A hidden rule labels the rows of this table. It goes by one to three of the table's principal directions, not those with the most spread.
[-1.1  0.8 -0.9  0.   0.5 -1.1 -0.5 -0.4  0.9  1.5  0.1 -0.3  0.   0.3
  0.4  0.   0.6 -0.8 -1.2  0.2  0.6 -0.4 -0.4  1.4  1.3  1.5 -0.5  0.3
 -0.7] Xk
[ 2.4 -0.6  0.9 -1.1 -0.3  0.3  1.2 -0.5 -1.  -0.6 -0.3  1.2  0.1 -1.4
  0.1 -0.9  0.   1.7  0.7  0.1  0.3 -0.5  0.5 -1.9 -0.4 -0.5  0.6 -1.2
  0.9] Fy
[ 2.  -0.8  0.7 -0.8  0.   0.6  0.9  0.4 -1.3 -1.1 -0.8  1.5 -0.4 -2.1
 -0.1 -0.8 -0.5  1.6  0.9  0.2  0.1 -0.9  0.6 -1.9 -0.1 -1.6  0.5 -1.3
  0.8] ON
[-0.9  0.  -0.3 -0.6 -0.6 -1.8  0.  -1.6  1.7  1.6  1.1 -0.7  0.7 -0.2
  0.6 -0.4  1.6 -0.8 -0.2  0.1  0.  -0.8 -0.9  1.6 -0.5  1.9 -0.4 -0.4
 -0.7] Xk
[ 4.9 -0.2  2.6  0.1 -0.6  2.   2.  -0.1 -3.3 -2.8 -0.2  2.   0.7 -1.4
  0.6  0.4 -0.5  2.2  1.3 -0.6 -0.1  2.1  0.5 -3.1 -0.7 -1.3 -0.1 -1.
  2.8] Xk
[-3.3 -0.1 -1.2 -0.2  0.1 -0.4 -1.1  0.2  2.   0.5  0.8  0.1 -0.2  0.6
 -0.2  0.4  0.5 -1.4  0.1  0.  -0.2  0.4  0.3  2.3 -1.9  0.4  2.6 -0.6
 -1.7] Xk
[ 1.2 -0.5  1.1 -0.4  0.4  0.1  0.9  0.3 -0.9 -1.1 -0.4  0.3  0.2  0.
 -0.4 -0.1 -0.4  0.4  0.2 -0.5  0.   0.9  0.2 -0.6 -0.3 -0.7  0.2 -0.1
  0.6] ON
[ 1.8  0.   1.1 -0.3 -1.   0.2  0.6 -0.3 -1.  -0.1  0.1  0.2 -0.6 -1.2
  0.3  0.   0.3  0.6  0.8 -0.7 -0.4  0.1 -0.7 -1.5 -0.1 -1.  -0.2 -0.4
  0.6] ON
[ 1.3  0.1  0.  -0.5  1.5  2.6  0.6  2.2 -0.4 -1.9 -1.1  0.6 -0.5  1.8
 -1.7  0.1 -1.8  1.2 -0.2  0.4  0.5  0.7  2.2 -1.6 -0.3 -1.4  2.6 -0.2
  1.1] ON
[-0.6  0.4 -1.   0.9 -0.3  0.5 -0.5 -0.9  1.   0.4  0.2 -0.8  0.9  1.4
  0.1 -0.1  0.4  0.1  0.2  0.8 -0.1 -1.   0.1  0.2  0.3  1.4 -1.   1.1
  0. ] ON
[ 0.   1.1  0.6  0.6 -1.2 -1.5  0.3 -3.3  1.1  0.7  0.9  0.   0.9 -1.3
  2.1  0.3  3.1 -0.5  1.4 -0.5 -1.1 -0.1 -2.3  1.5  0.4  2.1 -2.   0.3
 -0.3] Vt
[ 1.3 -0.4  0.3 -1.7  0.1 -0.7  0.8  0.1  1.1  0.7 -0.8 -1.  -0.5 -0.8
 -0.9 -1.2  0.5  1.   0.2  0.3  0.2 -2.6 -0.2 -0.9  0.9 -0.4 -0.4 -0.7
  0.1] Vt
[-2.9 -0.6 -1.3  1.   0.1 -1.  -1.1  0.5  1.6  1.8  0.2 -3.5  1.4  3.9
 -1.4  0.4 -1.2 -1.8 -2.4  0.4  0.9 -0.4  0.4  2.   0.7  1.9 -2.   2.1
 -1.1] XG
[-1.6 -0.4  1.1 -0.3 -1.2 -1.5 -0.3 -0.6 -0.7  0.   1.1  1.3 -1.6 -2.8
  1.3  0.7  0.9 -1.4  1.6 -1.8 -1.4  1.9 -1.7  1.1 -2.2 -2.   1.6 -1.
 -1.5] Fy
[-3.3 -0.4 -0.6  0.2 -1.  -2.3 -1.1 -1.2  0.4  1.9  1.4 -0.4 -0.5 -0.5
  1.1  0.5  0.5 -2.2 -0.4 -0.5 -0.5  0.9 -1.2  2.4 -1.1  0.2 -0.1  0.2
 -2. ] XG
[-0.5  0.1  0.5  0.3 -0.6 -0.7  0.4 -1.3  1.   0.4  0.4 -1.2  1.2  1.4
  0.   0.6  0.9 -0.7 -0.1 -0.4  0.   0.7 -0.5  1.4 -0.2  1.6 -0.8  0.5
 -0.3] ON
[-1.   0.3  0.   0.4  0.5  0.3 -0.5  1.  -0.7 -0.6  0.4  0.9 -0.8 -0.1
  0.2  0.9 -0.6 -0.9 -0.3 -0.6 -0.2  2.   0.1  0.7 -0.7 -0.9  1.4 -0.1
 -0.3] Xk
[-1.2  1.5 -1.9  1.2  1.5  0.7 -1.6  0.9  0.2  0.3  0.   0.9  0.   1.
  0.4 -0.1 -0.1 -0.6 -1.4  0.6  0.4  0.2  0.2  0.6  1.7  1.6  0.   1.5
 -0.2] ON
[-0.9  1.1 -0.2 -1.4  0.7 -3.1  0.  -1.6  0.8  2.   0.6  0.5 -1.9 -2.9
  1.7 -0.5  2.  -1.2 -0.2 -0.3 -0.8 -0.9 -2.1  1.8  1.2  0.  -0.9 -0.5
 -0.9] ON
[ 0.3  0.6 -0.6  1.1  0.   0.8 -0.4 -0.1  0.7  0.   0.2 -0.4  2.1  1.8
 -0.1  0.   0.5  0.2 -0.7  0.4  0.8  0.   0.3  0.3  0.6  2.8 -0.7  0.7
  0.5] Vt
[ 1.7  0.1  0.9 -0.4 -0.1  0.1  0.9 -0.7 -0.2 -0.8 -0.1  0.5  0.2 -1.1
  0.4 -0.2  0.8  0.8  1.  -0.1 -0.4 -0.2 -0.4 -0.6 -0.1 -0.1 -0.3 -0.6
  0.9] An
[ 2.6 -0.7  0.7 -0.9 -0.3  0.8  1.1  0.6 -0.3 -0.5 -1.  -0.6  0.1 -0.8
 -1.  -0.8 -0.5  1.8  0.5  0.6  0.3 -2.3  0.6 -2.3  0.6 -1.1 -0.8 -1.
  1.2] ON
[ 0.3 -0.4  0.9 -0.4 -0.7 -0.5  0.7 -1.1 -0.1  0.  -0.5 -0.3 -0.3 -0.4
  0.  -0.1  0.5  0.3  1.1 -0.7 -0.5 -0.1 -0.7 -0.4  0.1 -0.6 -0.4  0.4
 -0.5] ON
[ 0.4 -0.2 -0.5 -0.2  0.   0.4 -0.2  0.6  0.4  0.2 -0.5 -0.2  0.1 -0.6
 -0.5 -0.5 -0.2  0.7 -0.1  0.7  0.4 -1.9  0.5 -0.6  0.6 -0.1 -0.2 -0.7
  0.1] ON
[-0.5 -0.2  0.1  1.  -1.   0.3 -0.6  0.2 -1.1  0.5  0.3 -0.9 -0.2  1.3
 -0.1  0.6 -1.  -0.6 -0.4 -0.5 -0.1  1.1 -0.3 -0.6  0.  -0.5 -0.8  1.4
 -0.2] ON
[ 2.5 -0.6  0.5 -1.6  0.2 -0.6  1.5 -0.6  0.3  1.  -0.8 -1.6  0.6  0.8
 -1.  -1.3 -0.3  1.5 -0.9  0.7  1.  -2.2  0.5 -1.6  1.4  0.7 -1.7  0.
  1.1] Xk
[ 1.   0.2  0.4  1.  -1.1  0.8  0.  -1.  -1.9 -0.3  0.4  1.5  0.3 -0.4
  1.2  0.3  0.   0.5  0.6 -0.4  0.   1.5 -0.2 -1.2 -0.3  0.2  0.   0.5
  0.4] ON
[ 0.4  0.9 -0.2 -0.7  0.8  0.8  0.1 -0.3 -0.1 -0.8 -0.3  2.4 -1.1 -1.1
  0.6 -0.5  0.9  0.8  1.2 -0.2 -0.3  0.5  0.2 -0.5 -0.2 -0.3  2.5 -0.4
 -0.2] Xk
[-1.  -1.7  0.2 -0.2 -1.1 -0.4 -0.1  0.1 -0.3 -0.1  1.1  0.   0.9 -0.1
 -0.2  0.  -0.8 -0.4  0.   0.   0.2  0.7  0.7  0.4 -2.8 -0.3  1.2 -1.1
 -0.4] XG
[-1.2  0.1 -0.8  1.1  1.6  1.9 -0.8  2.4  0.5 -1.5 -1.4 -1.1  0.   3.1
 -1.9  0.3 -1.6 -0.3 -0.4  0.  -0.1  0.2  1.1  0.   1.  -0.4  0.3  2.2
 -0.2] ON
[ 2.8 -1.1  1.6  0.1 -1.4  0.7  1.5 -0.6 -0.2 -0.8 -0.3 -1.7  2.3  0.9
 -0.9 -0.1 -0.1  1.5  0.5  0.3  0.4 -0.9  0.4 -1.5 -0.3  0.8 -2.  -0.5
  1.7] ON
[ 0.9 -0.6  0.2  0.   0.6  1.7  0.3  2.  -0.5 -1.3 -1.2 -0.7 -0.4  0.9
 -1.6  0.  -1.8  0.9  0.   0.4  0.1 -0.7  1.3 -1.5  0.3 -1.8  0.3  0.
  0.8] ON
[-1.9 -0.8 -0.4 -0.1 -0.1  0.4 -0.5  1.4  0.5 -0.4  0.4  0.2 -0.1  0.2
 -0.7  0.8 -0.9 -0.7 -0.1  0.1  0.2  0.8  1.2  1.1 -2.1 -0.9  2.5 -1.6
 -0.8] An
[-0.4 -0.5  0.6  0.3 -1.2  0.3  0.   0.  -0.1 -0.2  0.  -0.3  0.   0.
 -0.3  0.6 -0.1 -0.2  0.8 -0.7 -0.2  0.6 -0.1 -0.1 -0.9 -0.7  0.6 -0.3
 -0.6] ON
[-1.4 -1.  -0.1  0.8 -0.1  0.1 -0.8  1.  -0.4 -1.1  0.3  0.5  0.8  0.
 -0.2  0.  -0.6 -0.6  0.2 -0.5 -0.1  1.   0.2  0.6 -1.4  0.   0.8  0.3
 -0.7] ON
[-1.2 -0.5  0.3  0.5 -1.  -0.3 -0.2 -0.6 -0.4  0.4  0.5 -0.7  0.   1.2
  0.   0.5 -0.4 -0.9  0.2 -0.7 -0.4  1.3 -0.4  0.3 -1.  -0.3 -0.1  1.1
 -0.7] ON
[ 1.5  0.3 -0.7 -0.5  1.3  1.   0.3  0.5  0.1 -0.5 -0.8  0.8  0.3  0.
 -0.4 -1.  -0.3  1.4 -0.4  1.1  0.6 -1.5  1.1 -1.2  1.1  0.4  0.2 -0.2
  1. ] Vt
[ 4.   0.   1.9 -0.5  0.   0.9  1.8 -0.3 -1.8 -1.5 -0.7  1.   0.3 -1.4
  0.3 -0.2  0.1  1.9  0.8 -0.1  0.1  0.2  0.1 -2.2  0.6 -0.7 -0.8 -0.9
  2.1] Xk
[-1.4  0.6 -1.  -0.6  0.6 -1.3 -0.4 -0.7  1.   1.4  0.1  0.2 -0.7 -0.6
  0.6 -0.3  0.7 -0.6 -0.6  0.4  0.1 -0.9 -0.4  1.3  0.8  0.6  0.  -0.1
 -0.9] An
[-0.2 -0.1  0.   0.7  0.7  0.   0.   0.9 -0.5 -0.3 -0.3 -0.5  0.8  0.9
 -0.4  0.7 -1.1 -0.5 -1.5  0.2  0.7  0.8  0.7  0.8  0.7  0.5 -0.9  0.2
  0.4] Xk
[-0.2  1.  -0.1  0.3  0.6 -0.1 -0.1 -0.7  0.  -0.3  0.   0.8 -0.4 -0.4
  0.8  0.2  0.7 -0.2  0.4  0.  -0.6  0.5 -0.5  0.6  0.6  0.2 -0.2  0.5
  0. ] Fy
[-1.7 -0.7 -0.4  0.3 -0.5  0.4 -0.2 -0.1  0.9  0.   0.2 -1.2  0.7  2.3
 -0.9  0.4 -0.5 -0.5  0.2  0.1  0.   0.4  0.8  0.7 -1.4  0.3  0.8  0.6
 -0.7] ON
[ 0.1 -0.9  0.2 -0.3 -0.1 -0.7  0.2  0.2  0.5  0.2  0.  -0.9  0.8  0.
 -0.5 -0.6  0.   0.1 -0.3  0.   0.3 -1.  -0.1  0.1  0.   0.5 -0.8  0.
 -0.1] Vt
[ 1.2  0.   0.4 -1.3 -0.1 -0.7  0.8 -0.6  1.1  0.6 -0.9 -0.9 -0.6 -1.1
 -0.4 -1.   1.   0.9  0.8  0.1 -0.2 -2.6 -0.7 -0.8  1.3 -0.4 -1.  -0.4
  0. ] ON
[-0.5  0.2 -0.6 -0.8  0.4  0.2 -0.5  0.7 -0.6  0.4 -0.1  1.3 -2.1 -1.
  0.2 -0.4 -0.5  0.1  0.1 -0.1 -0.1  0.   0.2 -0.8 -0.1 -1.7  1.9 -0.3
 -0.5] ON
[-1.9 -0.4 -0.8 -0.2  0.9  0.3 -0.4  1.1  1.7  0.1 -0.9 -2.  -0.4  2.9
 -1.9 -0.3 -0.9 -0.6 -0.3  0.  -0.1 -0.7  0.6  0.5  0.3 -0.3  0.5  1.6
 -1. ] XG
[-1.   0.6 -1.5 -0.3  1.1  0.4 -0.7  1.   1.2  0.3  0.   0.5 -0.4 -0.2
 -0.2 -0.2 -0.1  0.  -0.7  1.1  0.4 -1.2  0.9  0.7  0.2  0.2  1.2 -0.9
 -0.1] Vt
[ 3.4 -1.   2.4  0.3 -0.7  1.7  1.6  0.6 -2.8 -2.8 -0.1  1.2  1.  -0.8
 -0.1  0.6 -1.   1.5  1.1 -0.6 -0.1  2.2  0.7 -2.1 -1.6 -1.5  0.2 -1.1
  2.1] Xk
[ 0.6 -1.1  0.4  0.4 -0.2  1.8 -0.3  2.8 -1.6 -1.7 -0.2  0.8 -0.2 -0.8
 -1.   0.5 -2.2  0.6 -0.1  0.1  0.5  0.7  1.5 -1.4 -1.4 -2.2  1.6 -1.6
  0.6] ON
[ 2.5  1.5  0.9 -0.5 -0.2  0.4  0.8 -1.8 -1.7 -1.   0.   4.  -1.2 -4.2
  2.5  0.   1.9  1.4  2.1 -0.4 -0.7  0.7 -0.9 -1.2  0.3 -0.8  1.2 -1.6
  0.7] An
[-1.3 -0.4  0.3  0.  -0.2 -1.  -0.5  1.  -0.6  0.8  0.1 -0.9 -1.2  0.3
 -0.4  0.4 -0.9 -1.3 -0.8 -1.1  0.   1.1 -0.6  0.4  0.1 -1.2 -0.1  0.7
 -1. ] Fy
[-3.9  0.1 -1.1 -1.2 -1.  -4.6 -0.8 -2.6  1.7  4.5  1.6 -1.3 -1.6 -2.1
  1.7  0.3  1.4 -2.7 -1.2  0.3 -0.3 -1.3 -1.9  3.5  0.1  0.2 -1.5 -1.
 -2.4] An
[-0.4  1.6 -1.6  0.1  0.2 -0.6 -0.8 -1.1  0.7  2.2  0.7  0.  -0.8 -0.7
  1.3 -0.1  0.8 -0.3 -0.9  1.3  0.  -1.6 -0.5  0.5  1.6  1.  -1.4  0.
  0.2] ON
[ 3.9 -0.2  1.9  1.1 -1.2  0.9  1.5 -1.1 -0.9 -0.9 -0.4 -1.5  2.9  1.5
 -0.3 -0.1  0.4  1.6  0.2 -0.2  0.5 -0.1 -0.3 -1.9  1.1  2.1 -3.5  1.1
  2.2] XG
[ 1.9  0.2  0.5  0.7  0.5  1.7  0.5  0.7 -1.6 -1.6 -1.1  0.8  0.1 -0.1
 -0.2  0.2 -1.   1.2  0.3  0.3  0.1  0.3  0.8 -1.6  1.  -0.9 -0.5  0.3
  1.2] ON
[ 0.6 -0.1  0.4  0.3 -0.9  0.4 -0.2 -0.8 -1.  -1.1  0.4  2.3  0.1 -2.3
  1.3 -0.6  1.1  0.7  2.  -0.7 -0.7  0.5 -0.8 -0.9 -1.1 -0.2  1.  -0.3
 -0.3] ON
[ 1.3 -0.2  0.9  0.2  1.1  1.5  0.4  2.5 -1.4 -1.8 -1.1 -0.2 -0.4  1.4
 -1.5  0.3 -1.7  0.4 -0.5 -0.8  0.3  1.5  0.8 -1.4  0.6 -1.4  0.5  0.9
  0.9] Xk
[ 2.5  0.9  0.4 -0.3  1.2  1.7  0.7  0.3 -2.6 -1.8 -0.8  3.3 -1.7 -2.
  1.  -0.1 -0.8  1.7  0.8  0.3 -0.3  0.9  0.8 -2.3  0.6 -2.2  1.3 -0.5
  1.5] Vt
[ 2.6 -0.8  1.9 -1.2 -0.6  0.4  1.5 -0.2 -1.  -1.8 -0.9  1.2 -0.9 -3.3
  0.1 -0.5  0.5  1.8  2.6 -0.5 -1.  -1.  -0.4 -2.  -0.6 -2.7  0.3 -1.7
  0.8] ON
[-2.  -1.   0.7  0.3 -0.9 -1.8 -0.7  0.4 -0.2  0.2  0.8 -0.1  0.  -1.4
  0.4  0.4  0.3 -1.6  0.1 -1.5 -0.4  1.2 -1.3  1.6 -1.4 -0.4  0.3 -0.4
 -1.6] Fy
[ 0.3  0.4  0.5  0.7 -1.1 -0.5 -0.3 -0.8 -1.3  0.3  0.8  0.8 -0.7 -1.9
  1.5  0.5  0.6 -0.4  0.7 -0.7 -0.7  0.8 -1.4 -0.3 -0.1 -0.6 -0.9  0.
  0. ] ON
[-1.3  0.2 -1.2  0.2  0.3 -0.1 -0.9  0.9  0.5  1.1  0.6 -0.4  0.   0.6
 -0.2  0.3 -0.7 -0.7 -1.6  0.7  0.8 -0.2  0.7  0.9 -0.1  0.6  0.5 -0.6
 -0.2] Fy
[ 0.5  0.5  0.  -0.7 -0.1 -0.5  0.   0.2 -0.8  1.   0.2  0.6 -1.9 -2.2
  0.6  0.2 -0.2  0.  -0.3  0.2 -0.1 -0.5 -0.4 -0.5  0.6 -1.7  0.  -1.4
  0.2] XG
[-4.4 -1.1 -0.2  0.6 -1.6 -1.8 -1.5 -0.1  0.2  0.8  1.6  0.2 -0.8 -1.7
  0.9  1.2  0.1 -2.6  0.7 -1.1 -1.   1.5 -1.1  2.7 -2.8 -1.3  1.4 -0.9
 -2.6] ON
[-0.2 -0.7  1.   0.  -1.2 -1.1 -0.1 -0.5 -0.5  0.   1.   0.1  0.2 -1.1
  0.7 -0.2  0.8 -0.6  0.8 -1.3 -0.6  1.  -1.4  0.1 -1.4  0.  -0.2  0.1
 -0.5] XG
[ 0.   1.2 -0.1 -0.1  0.1 -0.9 -0.5 -1.  -1.6  0.7  0.3  2.7 -2.4 -3.6
  2.3  0.   0.9 -0.2  0.6 -0.5 -0.8  0.5 -1.5 -0.1  1.  -1.3  0.2 -0.4
 -0.5] ON
[ 2.5 -0.5  1.8  0.7 -0.8  1.2  1.3 -0.1 -1.2 -1.3 -0.4 -0.9  1.6  1.7
 -0.7  0.6 -0.5  0.9  0.2 -0.6  0.3  1.4  0.4 -1.3 -0.2  0.4 -1.1  0.5
  1.5] Xk
[ 0.3  0.4 -0.9  0.7 -0.3 -0.2 -0.3 -2.   0.   0.2  1.1  1.4  1.6 -1.2
  1.8 -0.5  1.2  0.5  0.3  1.3  0.  -0.9  0.   0.4 -0.3  2.  -1.2 -0.4
  0.6] ON
[ 0.2 -0.5  0.2 -0.9  0.3  0.4 -0.2  2.  -1.2 -0.5  0.   1.4 -1.8 -2.1
 -0.2  0.  -1.2  0.2  0.  -0.2  0.   0.4  0.6 -0.9 -1.  -2.6  2.3 -1.9
  0. ] Vt
Here are more rows. What is the label of each one?
[-0.3  1.2 -1.4  0.3  0.7  0.9 -0.5 -0.4  0.6  0.3  0.4  0.8  0.1  0.4
  0.6  0.3  0.2  0.1 -0.5  1.5  0.2 -0.4  0.9  0.5  0.3  0.9  0.4 -0.4
  0.7]: Vt
[-2.2 -0.9 -1.  -0.1  0.8  0.2 -1.1  3.   0.3  0.6 -1.  -1.5 -1.2  1.8
 -2.1 -0.2 -2.3 -0.9 -1.6 -0.3  0.8 -0.5  0.9  0.   0.7 -1.4  1.   1.
 -1.5]: ON
[-1.4 -0.3 -1.  -0.2  0.1  0.  -0.2 -0.5  1.8  0.2  0.1 -0.7  0.5  0.7
 -0.4 -0.2  0.3 -0.1  0.5  1.  -0.3 -1.4  0.6  1.  -0.8  0.4  0.4 -0.3
 -0.5]: ON
[-1.3  0.5 -0.1 -0.8 -0.5 -1.8 -0.2 -1.3  0.5  1.5  0.8  0.5 -1.7 -2.5
  1.4  0.4  1.2 -1.   0.4 -0.1 -0.8 -0.3 -1.3  1.4 -0.3 -1.   0.1 -1.3
 -0.9]: Fy
[ 3.1 -1.2  1.8 -0.1 -1.   0.9  1.6 -0.4 -1.3 -1.7 -0.4  0.1  1.6 -0.2
 -0.4 -0.4 -0.3  1.8  1.1 -0.1  0.2  0.   0.5 -2.  -0.8 -0.1 -0.7 -0.5
  1.5]: XG
[ 2.2 -0.9  1.4 -0.9  0.2  0.7  0.9  1.4 -1.9 -1.6 -0.3  1.  -0.9 -1.6
 -0.4 -0.4 -1.1  1.1  0.6 -0.6 -0.3  0.6  0.3 -2.1 -0.9 -2.5  0.9 -1.
  1.1]: Fy
[-1.2  0.2 -0.9  1.5  1.2 -0.1 -1.   1.6  0.   0.1 -0.3 -1.4  0.8  2.
 -0.7  0.4 -1.2 -1.1 -2.1  0.3  0.5  0.2  0.2  1.1  1.7  1.1 -2.1  1.8
  0. ]: XG
[ 1.4  0.3  1.  -0.6  0.  -0.7  0.9 -0.6  0.2  0.3  0.  -1.1  0.4  0.9
 -0.2 -0.2  0.7  0.1 -0.3 -0.7  0.1  0.3 -0.7 -0.3  0.7  0.9 -1.   0.7
  0.6]: ON
[-0.8  0.6 -0.4  0.   0.6  0.3 -0.3  0.5  0.4  0.1 -0.4  0.1 -0.7  0.6
 -0.3  0.2 -0.1 -0.3 -0.3 -0.1  0.   0.3  0.2  0.4  0.4 -0.2  0.9  0.2
 -0.4]: An
[-1.1  1.4 -1.3  0.3  0.6 -0.2 -0.6 -1.1  1.8  0.9  0.4 -0.2  0.4  1.
  0.6  0.1  1.3 -0.6 -0.3  0.8 -0.1 -0.6 -0.2  1.5  0.6  2.  -0.2  0.5
 -0.2]: An
[-2.2  0.4 -1.7 -0.1  1.4 -0.4 -1.1  1.   1.2  0.9 -0.4 -0.4 -0.9  0.7
 -0.5 -0.3 -0.5 -0.8 -1.1  0.6  0.2 -1.   0.3  1.2  1.1  0.1  0.4  0.7
 -1.1]: XG
[ 0.9  0.8 -0.5 -0.7  0.1 -0.4  0.2 -1.   0.7  1.2  0.3 -0.2 -0.4 -0.5
  0.5 -0.5  0.8  0.5 -0.1  0.8  0.  -1.5 -0.3 -0.4  0.9  0.5 -0.8 -0.3
  0.6]: XG
[-0.7 -0.3  0.2  0.2  0.1  0.3 -0.2  0.8 -0.3 -1.   0.4  0.9  0.  -0.4
  0.   0.5 -0.3 -0.4  0.2 -0.3 -0.2  1.3  0.4  0.6 -1.5 -0.6  1.6 -0.8
 -0.1]: Xk
[ 1.8 -0.1 -0.1  0.4  0.8  1.5  0.3  1.2 -0.9 -1.1 -0.5  0.5  1.2  1.
 -0.7 -0.2 -1.2  1.2 -1.   0.8  1.1  0.1  1.6 -1.3  0.6  0.7  0.  -0.1
  1.5]: An
[ 1.3  0.5  0.2 -0.6  0.5  0.6  1.  -1.   0.8 -0.2 -1.1 -0.9  0.1  1.8
 -0.7 -0.6  0.6  1.   0.6  0.1 -0.1 -0.8  0.1 -0.9  1.3  0.5 -0.5  1.3
  0.5]: An
[-0.4  0.3  0.2  0.5  0.3 -0.3 -0.2 -0.1  0.  -0.8  0.3  1.   0.4 -1.
  0.7  0.2  0.9 -0.5  0.4 -0.5 -0.4  0.9 -0.6  1.  -0.3  0.6  0.3 -0.2
 -0.3]: Xk
[ 0.6 -0.4  0.  -0.8  0.5  0.2  0.7  0.3 -0.7  0.1 -0.4  0.  -0.6  0.
 -0.4  0.1 -1.3  0.5 -0.7  0.8  0.4 -0.3  1.1 -0.6  0.1 -1.3  0.1 -0.8
  0.7]: An
[-0.3  0.7 -0.7 -0.7  1.2 -0.7 -0.2 -0.1  0.3  0.2 -0.3  1.3 -1.2 -2.3
  0.8 -0.5  0.6  0.1  0.1  0.6 -0.3 -1.3 -0.3  0.5  1.  -0.6  0.2 -0.9
 -0.2]: Vt
[-2.2 -0.2 -1.  -0.7  1.2  0.1 -0.4  1.2  1.5  0.4 -0.9 -1.1 -1.1  1.8
 -1.6  0.1 -1.1 -0.7 -0.7  0.3  0.2 -0.5  1.1  1.   0.2 -0.9  1.6  0.3
 -1.2]: Xk
[-0.4 -0.5  0.2  1.   0.6  0.  -0.3  1.7  0.  -0.4 -0.3 -2.1  1.2  2.6
 -1.4  0.3 -1.2 -0.9 -1.5 -0.5  0.5  0.8  0.1  0.4  0.7  0.8 -1.6  1.8
  0.1]: An
[-0.5 -0.6  0.8 -0.4 -0.5 -1.5  0.  -0.2 -1.1  0.2  0.7  0.6 -1.1 -2.2
  0.9  0.1  0.1 -0.8  0.4 -0.9 -0.8  0.9 -1.1  0.4 -0.9 -1.5 -0.1 -0.5
 -0.5]: Vt
[ 0.5 -0.1  1.   1.2 -0.5  0.5  0.   0.3 -1.7 -1.3  0.5  0.9  0.7 -0.4
  0.6  1.1 -0.5 -0.3  0.1 -0.6 -0.2  2.3 -0.1  0.  -0.9 -0.3 -0.2 -0.2
  0.6]: Fy
[-2.5  0.5 -0.7 -0.4  0.4 -1.5 -0.9  0.3  1.5  1.4  0.2 -0.9 -1.5 -0.1
 -0.1  0.   0.7 -1.6 -0.3 -0.6 -0.5 -0.4 -1.2  1.7  0.5 -0.2  0.3  0.5
 -1.7]: Fy
[ 2.5  0.5  0.8 -0.4  0.6  1.5  1.1 -0.1 -0.6 -1.4 -1.2  0.5 -0.4  0.5
 -0.4 -0.6  0.1  1.7  1.1 -0.2 -0.3 -0.2  0.3 -2.1  1.  -0.7  0.1  0.8
  1.1]: Vt
[ 2.5 -0.9  2.3  0.1 -1.1  1.   1.3  0.8 -1.8 -1.5 -0.8 -0.9 -0.2 -0.3
 -0.9  0.8 -1.1  0.9  0.9 -0.9 -0.3  0.8  0.  -2.  -0.3 -2.4 -0.8 -0.5
  1.2]: ON
[ 1.3 -0.9  1.6  0.  -1.3 -0.7  1.  -0.8  0.3 -0.2 -0.2 -1.7  1.4  0.3
 -0.5 -0.1  0.7  0.3  0.7 -0.9 -0.1 -0.3 -0.9 -0.4 -0.2  0.6 -1.7  0.2
  0.2]: Vt
[-1.8 -0.1 -0.3 -0.2  0.1 -0.6 -0.6  0.5  0.7  0.2  0.2 -0.1 -0.8 -0.3
 -0.1  0.2  0.1 -0.9  0.2 -0.5 -0.5  0.2 -0.4  1.  -0.6 -0.6  0.9 -0.1
 -1.1]: Vt
[-0.9  0.3 -0.8  0.7  0.7 -0.4 -0.4  0.1  1.6  0.7 -0.5 -2.2  1.2  2.7
 -0.9 -0.4  0.3 -0.6 -1.1  0.2  0.4 -1.  -0.3  0.9  1.7  2.2 -1.9  2.2
 -0.4]: Vt
[-2.6 -0.4 -0.4 -0.2  0.1 -1.4 -0.9  0.4  0.   1.1  0.5 -0.7 -1.6  0.3
 -0.1  0.3 -0.6 -1.8 -0.6 -0.8 -0.5  0.9 -0.7  1.2 -0.5 -1.3  0.4  0.8
 -1.5]: Vt
[ 1.  -1.   0.6 -0.4  0.6  1.4  0.8  1.8 -1.7 -1.4 -0.8  0.3 -0.3  0.9
 -1.3  0.5 -2.5  0.7 -0.6  0.2  0.6  1.2  2.  -1.3 -0.8 -2.1  1.4 -0.7
  0.9]: Xk
[ 0.1  1.6 -0.3 -0.1  0.5 -0.2 -0.1 -1.   0.3  0.5  0.3  1.2 -0.6 -0.3
  1.1  0.   1.4 -0.2  0.  -0.3 -0.1  0.7 -0.7  0.5  0.8  1.1  0.7  0.3
 -0.1]: ON
